In the data rows, the value 128 means zero.
Some points, one per row:
[115 133 112  97 175 112 116 132 144  89 121 143 142 137 113 158 119 145
  98 124 163  88 120 156]
[ 93 162 147 195 162  83  52 130 128 105 187 113 141 140  53 127 107 112
 124  73 143 127  88 142]
[145 125 167  96 177  72 115 242 118  64 127 128 142 159  46 124 138 153
 141  85 139 143 127 121]
[110 117  88 126  85 164 124 121 133 123  85 151 125  99 125 108 132 103
 160 157 186 123 125 168]
[132  60  84 145 123  87  51  83 121 238 123 131 113  87 124 175 136  96
 153 128  89  88  41 120]
[ 73 131 103 147 134 141 151 109 103 110 127 120 137 157 126  73  98 113
 120 140 139 124 141 178]
[156 172 111  86 112 117 118 167 118 117 156  93 142  70 148  89 164 144
 122 104 208 181 190 169]
[188 183  97 107  69 175 171 130 114 138  99  68 118  73 163  74 102 140
 119 148 179 138 206 119]
[149 143 117 154 109 193 154 131  96 116 139 108 120 112 149 121 107 126
 116 152 119 143 191 147]
[162 103 121 111  87 148  89 132 136 165 130 119 135 110 120 120 145 149
 169 121 162 147 124 161]
[105 109 176 151 255 138 103 169  95 146 120 203  92 153 110 176 135 116
  79 123 122  74  58 117]
[113 147 132 129 174 155 219 125 129  70  65 156 192 182  71  72  98 126
  74 182 164 121 179 213]
[109 110 131 176 182  58  61 250 134  38 138 140 106 146  65 175 126 151
 165  47 114 127 103  85]
[117 172 151 106 125 173 170  94 118 135 122  91 163 129 160  80 117 137
 113 158 180 148 172 198]
[101 138 145  95 172 112 161 110 118  94 107  97 172 177  73 109  95 109
  90 131 174 121 163 225]
[ 79  94 142 143 237 135 108  93 139 178 176 117 161 204 108 129 116 120
  94 129 138 106  37 181]
[148 118  92 139  88 148 126  30 129 188  96 188 123  96 185 170 150 102
 140 151 116 113 120 142]
[ 98 176 162 139 179 108 132 188 115  85 123  98 156 147 116  92 156 149
 112 147 111 131 145 110]
[180 133 111  69  96 120 146 120 116 133  99  92 120  87 192 101  96 197
 123 126 111 128 166  94]
[176 104 115 132  89 122 141 210  88 134 117 111  93 100 183 133 153 104
 151  74 138 141 125 107]
[155 157  83 129  32 150 151 111 151  85 103  95 123  71 119 115 116 156
 160 130 144 164 162  97]
[162 108 172  82 162 132 195 127 111 156 121 181 165 161 162 127 134 101
  61 156 141 135 121 167]
[113 136 110 154  80  96  95 121 165 123 165  86 119 117  97 115 147 129
 166  80 143 151 156 114]
[142 168 150 114 151 106  99 222  85  91 184  98 124 134  89 131 132 139
 122  91 119 100 158 125]
10 more points follow, each with its number after it:
[127 127 123 122 127 104  94 118 138 142 159 140 116  94 138 187 164 159
 146 117 102 122  93 113] 0
[ 74  76 138 118 192  81  99 169 157  55 134 145  93 145 123 179 158 164
 142 120  58  99  82  57] 1
[141 177 179 132 101 125 195 137 131 164 135 113 101 150 195  64 115 135
 126 133 142 136 203 104] 2
[ 96 177 197  88 242 122 185 226  75  64 141 101 101 189 137 115  96 128
  50 112  70  84 157 102] 3
[128 112 146 133  92 135 106  94 136 163 116 125 124 140 156 132 118 126
 119 159 105 132 116 107] 4
[135 190 143 104 126 101 149 142 152  89 147 111 116 118 141 130 101 139
  97 124 138 146 164 151] 5
[135 125 143 142 166  91  85 162 124 115 153 115 101 129 140 145 142 170
 144 109  83  96 108  70] 6
[159  89 129 112  88 182 102  85 123 144 149 135 128  97 159 141 138 153
 153 151  98 155 140 123] 7
[129 116 117 111  75 120  94 145  97 152 148 100 115  92 143 157 163 124
 149 119 109 153  66 112] 8
[120  65 167 117 155 108  83 150 111 130 138 167 100 115 143 175 164 168
 175 122  89 151 111  95] 9
Which of these numbered points is nearest to each point below, looking only along the 7 directions in which the first points spread most? Its number follows each.
[112  88 137 132  98 102 115 134 126 132 128 161 115 129 118 139 131 117
 159 123 115 155  89  84] > 0
[ 90  99 115 152 156 157 130  97 149 131 119 121 165 156 133 142 102 182
 131 160 107  72 116 170] > 4
[122 158 222 128 255 107 171 215 102 111 120 154 119 179 128 132 143 101
  49 136 104 128  87 133] > 3
[ 77 135 147 115 142  74 100 222 127  65 107 161 153 113  92 165 132 112
 131 112 112  90  79 150] > 1
[146  90 170 101  93  97 105 172 131 127 165  49 119 193 224 122  97 191
 168 114  79 104 130  56] > 6
[129 113 168 151  91 151 134  97 149 125  98 131 142 146 151 132 120 114
 172 169  98 121 144 126] > 4
[164  69 107 160 151 127 109 172 134 173  76 162 131 103 132 130 147 120
 119  94 143 129  62 130] > 9
[128 124 137 107 155 107  84 204 110  46 120  71 100 140  97 115 167 140
 123  84 127 149 123  75] > 6
[169  88 177  37 153 105 130 176 109 128  88 118 118 163 207 139 134 181
 153 127 102 160 146  92] > 9
[161 158  58 109  51 114 125  40 161 129 115 106 119  74 143  91 134 100
 145 126 185 137 200 143] > 7
[120 162 157 166 220  82 104 163 121  97 149 127 109 165  98 132 159 120
 117  83 123 147 142  96] > 6
[115 109 134 122  94 135 153  99 111 166 127 211  90 144 113 159 119  74
 146 146  96 120  76 113] > 4
[117  99 121 189 219 151 106  34 128 159 214 131 161 163  78 180  70 143
 129 160 118 105  86 165] > 4
[ 64 148 232 112 254 149 152 162 111  68 157 144 141 216 124 119 150 174
  82 161  91 107 109 113] > 3
[100 145 160 199 224  90  97 156 107  90 185 124 105 184 100 167 122 127
 102  79  93  95  56  68] > 1
[107 110 137 131 101  92 113 188 116  70 125 144 134 105 109 153 133 121
 143 112 120 163 150  83] > 9
[103 102 110 168  67 137  86  87 131 154 141 122  84 110 140 160 130 131
 156  84  65 130  74  86] > 0
[121  77 109 121 126 119 103  67 143 214 124 141 143 137 110 151 126  80
 157 126 104  93   0 107] > 0
[ 89  97  18 108 107 122  73  44 143 214 112 182  70 100 120 207 166 100
 133  85  93 111  80 143] > 0
[129 116 164 131 149 144 198 108 161 141  90 190 130  92 163 106 139  84
 121 183 126 144 101 137] > 4
[157 140  94 176  26 135 162  43 139 193 158 164  89  91 176  98 104  54
 181 137 144 153 141 118] > 7
[ 87  98 184 119 207 171 150 112 127 125 105 166 151 159 102 110 107 100
  95 204 131  46  76 214] > 4
[126  99 131 112 126 168 158  87 100 161 129 163 127 151 159 119 155 102
 133 179 105 120 124 150] > 4
[139 154 141 115 148 140 153 139 106  90 110 133 140 156 102 130 105 180
 128  95 156 120 147 144] > 5
[134 116 140 170 234 148 120  97 146 134 153 153 121 123  96 173 101 140
 128 127 121  92  61 124] > 0
[138 156 110 104  98 106 151 145 145  82 139 141 146 121  89 110 121 140
 145 119 131 133 188  70] > 5
[112 154 162 121 135 148 153 172 122  89  93 131 190 155 118 142 111 128
 104 134  99 128 133 193] > 5
